One turn moves each row of this set onto another row. After a few examples, where does it send each row asked below?
Z110: [  0   2   6 -16  -5  11 -27 -13   1  -3   6  -6  -1  12   5  -5 -14  -7
   5  12   9   2 -15 -17   0 -15  -6   7 -18  16  22  21  -8 -25  28   5
   2  24  12 -19  25  -6   3]
Z395: [ -1  13  -3   0  -6  -7 -27   7 -21   2   7  -1  11  16   3  -7  -4 -32
  18  20  14   7  -6  -3  -8  -9 -16   6 -32  -1  17  17   0  -1  23   6
  16  15  35   0  23  18   0]
Z696: [  3   1   7 -18  -5   7 -29 -12  -4 -11   1 -13   1  17   2  -1 -15 -14
   4  13   9   0 -16 -20   3 -13  -9   9 -20  16  21  21  -8 -22  26   2
  -2  26  11 -18  25  -5   2]
Z491: [  6 -35   2   7  12  -9 -12  26   9  -7  -5 -19  16  19   6 -30 -13 -23
   6  -4   9 -17  18  -2   2   1  -9  -6  14   4  -1  12  -2   8  11  12
  -1  14  -6  10  -5  -3  -9]
Z933: [ -2 -31   2  -4   6  -3  -5  26   9 -11  -7 -12   8  16  18 -31 -14 -20
   8  -1  17 -24  18 -14   3  14  -6 -12  19  -7   2   4  -4   4  12  21
  -5  15  -1   8   4 -14  -5]
Z343: [  1   5  -5  -1  -9  -6 -26   6 -23  -7   1  -4   9  17   1  -4 -11 -34
  15  19  10   5 -14  -1  -7  -4 -19   4 -30  -7  18  18  -3   0  22   7
  16  17  36   4  27  20  -1]
Z354: [ -1  -1  13 -10  -5  14 -40  -9 -10  -7   9  -3   5  16  18   9 -11  25
   7   5  10  -8   7 -25 -14   5   1 -11 -11  16   6 -11   1  -9  31  -7
  -8  -6   9 -14  27  -1  -4]
Z869: [ 10   5  17   3 -30   2 -41   5 -20   4   0  10  -9   5   3  -5 -12  13
  -7  10  12  -6 -13 -18 -25  12  -3  -7  -8 -15   3 -25  -6  14  27   0
  18 -14   3  -4  18  -2  -3]
Z991: [  8 -16   1  10 -31  -8 -16  22 -10  12   8 -22   1  21   2  -7  -9  -6
  -9  32  11  -8 -13 -29 -14   1 -29 -15  22 -25  -6  10   7  11  15   7
  -5  16  17   9   9  11  -7]
Z903: [  7 -23   6   9   5   3  -4  21   8 -16  -2 -12   4  13   9 -35  -5 -19
  -4   3   8 -18  22  -8  13  17  -4 -11  25  -3  -7   0 -11   6  11  15
  -5  -3  -3   0   9 -17  -9]
Z617: [ -2  -3  12 -10 -11  11 -38 -10 -10  -7   7  -2   5  19  17  11 -12  23
  10   7   8  -6   6 -26 -14   5   3  -5 -11  19   7 -13   2  -3  30 -16
  -5  -2   4 -17  24  -3   4]
Z589: [ 17   6  22  21 -18  -9 -23   2 -34  -1   9   7   6  10  -4 -14  -4 -12
  -2  21  22  17 -25   2 -18  -5 -16   3  -4  -6 -11  -1  -2  16  24  -7
  10   1  24   5  21  13  -3]
Z528: [ 15  -9   1  -2 -30  16 -38   9  13  -6   8  -1   0  33  -4   4   6  -2
   0  14  -4 -10  14 -21  10  -7 -13 -10   8   4  -4  -7   2  -3  10  12
 -34  -2  15   2   8   0  -2]
Z262: [ 13  -1  17   7 -30   8 -43   4 -16   2   1  13  -5   4   2  -6 -16  16
  -8   9   9  -4 -13 -10 -25   9  -4  -8  -9 -12   6 -23 -12  11  27   4
  16 -18   6  -3  14   1  -5]
Z27: [  2   6   3 -22 -11   4 -32 -15   0  -3   6  -3  -1  15   1  -2 -11 -10
   5  10  11   2 -12 -17  -1 -16  -6   7 -18  16  23  22  -5 -20  32   3
  -3  23   8 -16  21  -7   5]
Z18: [  4  -8   4   5  -5  -4 -20   9   3 -16   4  -7  17   5   6 -25  -5 -23
  -4   4  24 -31  14   4 -15  13   5 -10  15 -28  12   3  -3  16  20   6
   7  20  -7   0  11 -32 -21]
Z294: [ 17  -1  23  22 -11  -6 -25   5 -35   0   6   7   1  14  -3 -15  -9  -6
  -2  16  19  17 -26   4 -22  -8 -16  -2  -5  -7 -13   2   4  14  20  -1
  10   2  26   5  19  17  -5]
Z919: [ 11  -1   0   5  12  -2 -32  19 -10 -19  -3  -5   8  12  13 -24  10 -34
  10   3  17 -24  27  -1 -17   2   5  -5   2 -12  11   4  -1  20   6  12
  -1  18   5   3   8 -26 -28]
Z2: [ 13 -18  10  19   0  -1  -8  15  -4 -27   6   6  22  11  15 -35   7 -25
   5   2  13 -22   7  -1  -7  -2  17   1  22   4   4   9  -4  17   8  -9
   6  10   6  -2  19 -19 -18]
Z415: [ 17 -20  -1  13 -30  -2 -42  23  -2  17  -5 -15 -13  19   5 -11  -6  11
  -1  17 -16 -21   5 -16  -3  -8 -19  -8   6  -7  -3 -11   1  15   5  -6
 -10   4  10   0   5  12   3]
Z36: [ 18   1  21  20 -16  -9 -29   5 -39  -5   3   4   6  17   0 -13 -10 -11
  -4  16  17  12 -27   6 -19  -1 -19   2  -7 -11 -14   1   3  16  18  -3
   6  -3  22   5  22  15  -4]
Z447: [ 15 -24   6   6  -7  -1 -21  10  10 -27   8   7  13   5  -4 -26   3 -22
  -1  -3  13 -28  13   9  -6  -1  -1   0  14  -2  12  11  -2  13  19  -6
   1  30   2  -4   2 -26 -16]
Z604: [  1  -5  15 -13 -10  11 -43  -7 -10 -12   6  -7  10  16  18  12 -14  20
   8   6  11 -13   3 -28  -9  10  -2  -5 -16  18   8 -14  -2  -9  29 -10
  -9  -2   9 -17  28  -3  -3]
Z586: [ -1   9  -4   2  -3  -4 -23   4 -18  -1   6  -4   9  15   0  -4 -11 -29
  18  19  13   9  -6   1  -9  -7 -18  -1 -28  -8  21  16  -4  -2  27  10
  16  17  38   4  24  21  -2]
Z64: [ 11 -28  -5  10   5  -2 -17  28  -5  -6  -2 -11   5   3  13 -41   2 -17
   1   3  12 -24  24  -4   3  15  -8 -11  11   3 -12   5 -10  12   5  16
  -6  -2   4   7   6 -12 -18]
Z53: [  8  -4  -5  -5 -25   7 -31  11   5  15  -3 -15  10  21  16 -16   1 -19
  13  21  17 -13  -6 -32  12 -18   0  -7  -4   3   2   3  -4 -15  -3  26
 -25   8  18   6  22  -4  -5]
Z644: [  4  -6  -4  19 -23  -3 -11  13   7  13   6 -34  29  24   0 -11  -9 -26
   8  34   6  -2  -7 -22  14 -12  -6  -8   8 -10   5   7  -4  -3  11   5
   3   1  17   6  23  17  -8]
Z739: [ 12 -32  -4   4   2  -4 -15  30   3 -12   3  -6   9  12  -1 -31   0 -25
  -5   0  10 -16  18  -5  -5  11 -16  -6  16   1  -5  17  -7  12  11  23
  -1   6   0  12  -8  -9 -20]
Z740: [ 16   0  22   3 -31   4 -46   6 -18  -2  -1  11  -1   9   6  -5 -15  13
 -11   8   9  -8 -18 -15 -22  14  -6  -3  -8 -12   5 -25 -10   9  25   2
  12 -20   4  -7  17  -2  -6]
Z684: [  7 -16   7  10  17  -7 -21  23  -7 -18  -1  -9  12  19  29 -22   2 -17
  10  -2   4 -26  19  -8 -21   2   3   1  20   1  15   3   6  22  11  -9
   6  21  -1  -8  10 -16 -19]

Z617 turns into Z395
Z491 turns into Z64
Z586 turns into Z262
Now find these:
Z415 turns into Z53
Z740 turns into Z696
Z18 turns into Z447

One turn moves each row of this set onto another row. After a few examples, where does it send each row asked below?
Z534: [ -3 -10   6   5  22 -12   9  17 -13   9  13  25 -20  10  -6   2  -7 -17
  21 -11  -1   5  11 -16  -3  15   8  -3 -17  -6   2  -4 -10   5  -1  24
  -5  -4 -17  -9 -10  30   1 -17  -1  16 -13]
Z361: [ 12  13  25  -5   9  15  11   4  34 -11   6   3   8   4  -7   4   0  14
 -10  -5 -14   0  23  -2  -9  -2  30 -19  -4 -11 -10  14 -17   1  -1  10
 -14 -14   8  12  -1   3  -4  12  20   4 -10]
Z581: [  2 -16 -12 -10  22 -11  11   9 -27   3  18   6 -21  15   8  13   5  -7
  14   0   9  14   6  -3  -4   8 -15   5 -12  -5   0  -6 -15  14   1  26
  -2  -7   2   0 -14  28   6  -2 -10  15 -14]
Z26: [-31  11  17   0  -5  -1   1  23  -3   9  18  -7  -9   4 -10   1   2   3
   6  -3 -18 -20   3  20  10   2 -16 -14   5  15 -10  25   5   8  -3  13
   7  23  -7   1  -9  -6  -7 -17 -14 -12   2]
Z665: [-18  16  14  -5  -5  -6   5   4  -5   4  14 -24  -5   4   7  10  19  11
  -2   4 -11  -4   3  27   1 -13 -33 -12   0  10 -22  23   4   5  -2   7
   9  15  15   6  -5   2  -4 -10 -20   2  -2]
Z240: [ 11   5  10  -8   1   7  11  -3  28  -3  -6 -12   2   2  -6  -4  16   6
 -14 -22 -14   0  19   3   5   1  17 -10   3  17  -2  -4 -11   0  22  26
   9 -12  18  21   9  19 -19   6  13  13  20]
Z159: [ -4 -19  -5   8  26   8   3   5 -12  -7  12  15 -38   1  15   6  -4  -5
  20 -12  10   9   9  -4 -14  10  12   3  -8 -13  -5  -9 -14  16   6  24
   5 -20 -10  12  -9  16   7 -11   2  23 -17]
Z868: [-38  14  13  15   2  13  -6  -3   3  -1  17  -9 -26  -3   6  10   3   1
   5   4  -4 -15 -10  23   5  -6 -29 -13  -3   4 -24  15   4  14   2  14
  15   5  -1   2  -4  -4   3 -18 -10  -2  -8]
Z893: [  0  -9  -4  -8  20 -10  10  -3  -9  11  -2  14 -24  12   3  -2   8 -11
  13 -19  -2   9  17 -14 -10  22  -3  -5  -5  -2  -5 -18   7   9   9  23
  15 -18  -9  11  -1  39   0 -14  -8  15   5]
Z136: [-25  18   3 -10  -3   3   3  -1   8   8  13  -2 -19  13   2  -1   9  -6
 -10   0 -12 -13   6  15  13   5 -27 -14  11  18 -15   8  17  10   5  19
  19   6  -2   7   5  13   0  -7 -15 -15  23]
Z959: [ -3 -14  -8  12  11  -1   4  -9 -19   4  12  17  -8   3  -2  -9  -2  -6
  21 -10  14  14   6 -19  -8  10  13  -9  -8 -18   5 -12 -12  15 -12  28
   6  -9  -9  -6  -1  23  -2   7  -7  13 -16]
Z682: [-28   6  -2   6 -20   8  -9   3 -12  10  20 -10 -12  -3   1  -5   3  11
   6   3   3  -4  -2  13   1   0 -23 -14  11   2  -8  16   7   3 -11  14
  13  20  -7   7  12  -7  -8  -3 -18 -12  -7]
Z258: [  0   4  25   5   1  17   6  -9  36 -14  -2  -4  -8  -9   4   7   9  14
  -7 -19 -10   2  14  19  -3 -11  31 -17   5  -6  -9  14 -23   9  12  26
   1 -11  19  13   1  -8 -15   3   6  19  -4]
Z651: [ 19   4  14  -6   2  -3  25  -5  19 -17   0  -2   6   8   8  11  13   9
 -12  -8 -15  19  23  15  -6 -17  28 -12  -2  -7  -7   6 -25   3   4  20
  -3  -7  23   8  -4  15  -7  11  -1  20   3]
Z49: [  9   4  21   5  -4   2  13  13  20 -10  -3  -7   6  -4  -7   1   4   7
  -6 -18 -21   0  18  12  -1 -10  48 -11  -5   6  -1  12 -20  -9  12  13
  -5   2   7   5   2  12 -11  -5  15  15  11]
Z217: [-26  21  16  -6  -1   8  -7   5   3   9  11 -16  -7   0  -2  14   4  17
   4   9  -8 -17  -3  15  -9   3 -14 -18  -5   0 -21  27  13   4   0  -9
  -3   6  -5  -1   2   2   7 -12   1 -18  -8]
Z591: [ 10   7  12  16 -19  17   9  -8  16  -9   3 -16  12 -10  -7 -10   7  10
 -11  -8 -12   6  16   4  -4 -18  31 -14   2 -11  -6   3 -17 -13  -4  18
  10  -4   8  12  11   2  -9   9   4  15   1]
Z835: [ -6 -15  -4  -6  27   4   5  15 -18   0  13   8 -11  11  -5  10  -8   7
  22  -4   3  -4   5 -13 -18  24   5  -5 -13 -12   0  -5  -8  21   1  10
  -5 -16 -12   7 -18  17  10   0  12  -2 -23]

Z136 turns into Z240
Z26 turns into Z49
Z959 turns into Z682
Now find these:
Z868 turns into Z258
Z835 turns into Z217
Z581 turns into Z665

One turn moves each row of this set onto another row. After a few examples, where does it send each row asked below?
Z829: [-23  16 -21  30  10 -24   8  22 -13  21 -22  25 -10  33 -11 -11  16   6
   3 -16  -5  -1 -10 -20  -8 -28 -13 -34  -9   4  -1   2  -6   1  -6  16
  16  17 -14  -8   5   3  22  -2 -19  -4 -11   2  -5   9   0  10  -6   4
 -22]
Z874: [ -8  20 -17   7 -11   0  -3  15  -6   7 -46  -7  14   0  -4  -6 -13   6
  -8  -9   4  11 -17 -19 -27  -2 -26  -1   4  -2  11   3 -12  21   8  -3
  -5  -3  -6  18  15  -9 -14  20  11   1 -20  -7   5   5   2   4 -15   9
 -11]
Z173: [-27 -25 -23  22   0   7  -1  19   4   3 -18   1   6  28  -3  -2  24  -8
 -11  -7   1 -24  -5 -11  13 -20  -3  -1  16  13  18   3 -26  -9 -14  -4
   4  -7  -4  -7  19   9  10  11 -28  -7 -12  -2  15  -4  11  24 -19  24
 -22]
Z658: [-14  12  -4  27  11  -6   0   8 -12  46 -10  -1   7  11   3   6   9   6
   7  33 -14   1 -20  -4  10  12 -11   2   6   4   3   8 -12   4 -20  -8
  20 -13 -18  -5  19  20  11  -9  -8   0 -21  -3  19  18   7   6 -10 -16
 -15]
Z941: [ -7  -2 -30  30  15   2   6   8 -26  -6 -21  -6   0  12   4   4   5   7
 -13  -6  -5  -1   2 -13 -19 -11  12   8  -9  21 -21   7 -13  21 -18  -2
 -15  -7 -28  13  10   0  -8  18  -5   2 -17 -17   0  13   0   5 -32  26
  -8]
Z970: [  9  11  -6   9 -12 -24   6  13 -16  26 -11  15  26  32 -17   4  -8   9
  -1   5 -16 -10  11 -23  -4  -8 -10  18 -11   7  -6   4   8   8 -10   6
 -10 -34 -29 -14  11  -7  14 -18  -2   9 -13   8  16  13 -19  14   1   7
 -13]
Z600: [-29  23 -28  18   0   5  18  26 -19  12 -16   1  15  19  -2   3   0  10
   1   0 -26   3 -13   5  -5 -23   4 -18 -11 -17   1  -1 -27  11  -4 -12
 -11  -6 -14   6  26  -1  29  -3  -9  -1  -5  24  21  23  -8   2  12  -7
  -2]
Z530: [-11  -5 -14  22  15  -6  -7   5 -15  22 -16   5  12  -8   1   1  10   5
   5 -29   4 -14 -24 -11 -37  14  -9   2   7   8  -4   6  -8  17 -22 -10
 -10  19 -16   8  -2  -6  12  13   2  -3  -6   1  23  28  -1   4 -20  -7
 -25]
Z386: [ -2  -3   3  23  -4  15  -4   4  -8  45  -1 -13   6  28 -21   9 -17   7
  -8 -18 -16  -8  -5 -15 -20  -9  -4  -4  20  -2  10  12 -16   4   9 -18
  -2 -21   1 -10  -7 -15 -10  -1  11   7  -5  -9  25  -1  -8   2   6  -5
   3]
Z685: [ -6   0 -38  13  12 -10   0  13  -9  -7 -18   4   6  31   3   4  22   0
   0 -17 -15  -8 -28  -3 -27 -31 -13  -2   3  -9   4  12  -4  10   4  -8
   7 -15 -14   5   7  16  10 -37 -16  -2  -5  -9   6  -1 -30   6 -11  -2
  -1]
Z784: [ -4  -1  -5   8   5 -12  13  16  -4   7 -12  -7 -11  24 -13  -1   0   2
   2 -31   4 -27   4  15  -9  -3  27  -5   7  -5   4  22   9 -12   5  -2
   4 -21 -18  11  -5  -7  12   4 -14 -26  -6  -3   2   7 -10   9  14   3
 -11]
Z77: [-16 -16  -4   6   2   5  17  31 -10  10 -25 -18  12  40 -23   9   8  -1
  -2 -14  -9   6   3   4 -11  -7 -18  10   6  34   8  11  -7 -17 -16  -1
   2 -15 -11 -20 -10  -1  -7  19 -15   4  -8 -15  -3 -12  -9   7 -13  12
   1]
Z397: [ -9 -13   6  30  19  -2   0  39 -17  27   2   7   9  14 -30   6 -11   6
  -3  -5  -7   2  36  -5 -16  16   2   3   2   7   0   3 -21   3 -25  -6
  17   1 -14  -2   6  13   2  -1 -21  -1 -15   1  27   6   2   7 -12 -11
 -13]
Z38: [-13   1 -24   2   1  -6   1  10  -8  22 -14   9  10  12 -10   6 -19   3
  -2 -35   0  -1   2  -5  30 -31 -20   6   9   6   3   2   3  -3 -16 -13
  12   3 -18   1  12  11   7  17 -24   1 -10   6  23 -14  -5  10 -10 -25
  -2]
Z345: [  7   0   5   8   9  12  10  22 -16  30 -17   7  17  36  -8  22  14   9
   3  -2  -2 -17 -21  -7  -8  -8   2 -22  13 -25  20  21  -8   0  -6   0
  -4 -24  -1  19  14   2   2   0  15   2  -6  -2   1  -4 -17  -3 -20  24
  -3]

Z173 turns into Z658
Z77 turns into Z397
Now find these:
Z530 turns into Z874
Z829 turns into Z600
Z38 turns into Z970

One turn moves each row of this set onto another row. After a few examples, where does it send each row asked below?
Z101: [ 20  13 -14  15  -5  21   4 -10  -7  -1   3   1  -4  17   1]
Z372: [-18  14  15  18   5   2  -4 -14  16   4  10   6  -9  -5  -3]
Z500: [ -5 -10  -3   0 -12  20   5  -4   3  -1   4 -15  15 -19   5]
Z475: [  1  10 -23   9  -2  -8   8   3  -6 -19  -1  20  -9 -11   4]
Z579: [  4  -6   1 -22 -12 -11   5 -13  10   5 -22 -10  -8   9  16]
Z6: [  2 -13 -11 -15  17   4 -18  11  -1   2  -1   3 -25  -9  -1]
Z859: [  1  -2   7  -1   9 -13  14 -12 -17 -13 -18   9 -11 -10  15]
Z273: [ -7  15  21   9   6   0  -9 -11 -16  14   1   4 -18  -2 -15]
Z320: [-19  14  24  -9  -6  -7  13  -3  11  -3  -5   5  -5   3   3]
Z230: [ 18 -13 -11   8 -12  -2  -8 -18 -11  -8   1  13 -12   5   3]
Z264: [-19  -4 -20  -6  13  -3  -3   9  -7  11  10  10  -2   0  -7]
Z777: [ -5 -10   3   8 -14  12   2  -9   0   7   0 -11  14 -25   7]
Z89: [  1   2  -7  -2  -4  -5 -17 -19  23  20 -22 -16  -2   5   2]
Z816: [ -1   4 -22  -7   3 -13  -5  11   9   1   0  -6 -24   9 -19]
Z146: [ -1   2  -7 -20  20   9  13  -5   4   7  -9  17 -26   1  10]
Z666: [  3   3 -12  12 -11   1  16 -10  -8   1  -1 -31  -2 -11 -11]
Z956: [ 11   0  12   8 -11   7  -4  -1   8  -7 -13 -21  -9 -29  -6]
Z467: [  3   8 -14 -19  10   2  15  -1  15   0 -14  13 -26  11   1]
Z371: [  1   4 -18 -21   3  -2 -13   0  -3  21 -26  -5  -3 -10  12]
Z257: [ 10  -6 -12  20  12  -6  -7 -18  -1 -13 -17   9  -7 -14   8]
Z291: [-11  12 -11 -17  16   2  19  -1   5   9 -12  18 -12   8   1]
Z842: [ 11  15  -5   1   2  31 -11   2  -1   7 -15   2  13   7   1]
Z556: [  1   6   0 -12 -13   3 -22   0  11   8 -24   5  10   8 -12]
Z298: [ 15  23   8   9   9  26  -7  -4  -9  10  -6  -9 -16   6  -6]
Z731: [  5   4   9   2  -3  14   0   4   4 -12 -13 -26  -7 -28 -11]
Z736: [  1   5  -6  18 -19  -7  13 -11  -1   3  -6 -24   1 -15 -11]
Z450: [ -8  18   8  -8  -6   3  -3   0  13  12  15  -5 -32  -3   1]

Z731 turns into Z666
Z89 turns into Z372
Now find these:
Z230 turns into Z556
Z956 turns into Z736
Z6 turns into Z816
Z579 turns into Z320
Z146 turns into Z467
Z298 turns into Z101
Z475 turns into Z371

